In the rows, zero is written as 128.
Each path below is one point turned by a fixed rotation once a step. After each direction that follows a path, write how fast that rotation turns it, in degrees a step (0 if it stays still).
Each turn is a multiple of 5 degrees from 10 to 175, or 0.
Each row of a path follows its step; steps can be skipped.
path 1
step 0: [125 137 117 124 139 131 130 127 133 123 119 135 130 140 130 126 146 124
 121 128 132 136 126 132 113 122 114 119]
step 1: [118 140 126 135 132 122 122 121 128 146 117 137 122 122 128 129 138 126
 127 121 127 120 124 135 111 138 124 128]
step 2: [114 129 139 125 146 128 121 131 127 138 114 137 128 132 130 134 117 124
 121 136 129 131 139 131 118 127 126 119]
step 3: [122 126 123 130 139 123 136 131 133 141 122 139 132 132 134 117 128 111
 139 128 122 125 129 133 134 129 119 111]
step 4: [127 132 130 128 126 131 120 118 130 131 134 136 136 125 129 120 129 113
 118 127 126 126 143 132 122 148 127 112]
step 5: [118 129 124 138 120 128 122 128 132 137 126 133 116 143 128 131 118 113
 113 130 132 124 126 130 136 130 136 114]
step 6: [126 130 127 131 123 131 133 128 129 134 121 125 140 117 140 138 131 118
 112 130 122 126 126 130 137 120 126 106]
step 7: [135 138 115 126 122 115 130 119 132 126 123 126 129 142 136 140 132 125
 121 124 119 132 135 122 124 135 121 112]
step 8: [131 131 132 132 127 109 124 118 135 148 126 122 130 128 129 137 129 125
 113 116 127 134 125 139 130 133 134 129]
step 9: [134 125 138 130 138 128 122 137 140 135 123 124 129 140 129 136 140 129
 116 130 123 143 136 134 126 116 128 116]
step 10: [124 143 123 135 129 121 127 128 139 133 118 120 124 128 135 115 146 123
 135 120 117 136 131 135 125 124 129 120]
step 11: [129 142 134 122 130 127 123 117 132 128 114 130 127 128 129 114 127 127
 110 129 131 134 133 140 111 130 130 126]
[124 125 126 123 127 127 124 123 126 131 127 121 126 128 121 126 128 127
 127 128 125 129 128 129 127 125 123 122] | 0
[129 124 131 128 132 127 134 132 131 128 131 131 127 126 125 128 126 126
 124 131 130 130 122 129 130 120 124 125] | 115
[123 130 124 128 127 125 131 131 128 128 129 128 122 136 128 129 127 126
 135 124 132 132 124 128 130 128 128 127] | 155
[122 126 125 128 132 129 121 128 129 126 130 132 132 128 130 128 126 126
 131 127 132 121 125 127 123 126 124 129] | 25
path 2
step 0: [133 122 131 140 129 122 138 122 122 133 130 123 112 127 108 121 138 135
 117 124 134 129 135 130 121 138 133 119]
step 1: [114 136 149 128 126 131 128 137 118 133 129 144 131 120 140 118 124 132
 134 131 131 122 137 133 127 133 129 132]
step 2: [118 143 118 127 127 131 128 126 130 120 117 117 141 134 120 124 117 134
 129 128 137 122 107 126 122 129 131 131]
step 3: [145 121 130 130 142 130 126 123 134 122 130 123 116 129 122 106 136 129
 136 128 125 131 132 123 125 134 138 117]
step 4: [116 117 131 117 126 137 131 131 125 119 125 144 128 119 135 131 138 134
 140 139 131 125 136 128 130 127 126 144]
step 5: [123 134 116 127 124 132 127 117 111 126 130 126 129 133 123 137 128 130
 120 130 131 127 112 113 108 120 125 126]
step 6: [134 122 128 133 133 146 126 130 126 129 126 135 122 126 130 118 129 130
 120 113 114 133 136 132 126 133 135 107]
step 7: [115 120 133 120 114 128 132 138 136 121 123 126 128 118 123 134 126 136
 135 120 131 111 139 139 120 125 127 137]
step 8: [127 141 139 125 127 127 121 114 121 125 135 114 125 140 132 137 123 122
 138 130 131 131 119 126 111 126 137 122]
step 9: [126 134 125 123 140 146 124 120 142 126 131 130 130 135 131 121 142 135
 120 122 124 137 134 137 140 136 132 125]
step 10: [123 129 121 117 122 118 122 130 125 129 126 124 118 120 117 129 138 135
 126 131 135 108 146 120 131 122 127 138]
step 11: [125 125 136 127 121 126 127 112 106 132 131 130 132 132 139 133 123 123
 130 132 130 124 119 120 134 128 146 116]
[126 129 128 127 133 130 127 131 127 129 121 125 131 125 131 133 129 132
 131 126 131 125 131 126 129 126 120 130] | 130
[125 130 127 128 121 129 130 132 131 126 126 130 130 129 125 129 133 132
 128 124 124 130 123 128 132 129 130 135] | 140
[135 133 126 127 132 136 128 132 129 126 129 128 126 128 124 127 125 127
 124 125 131 128 126 129 132 123 129 127] | 110
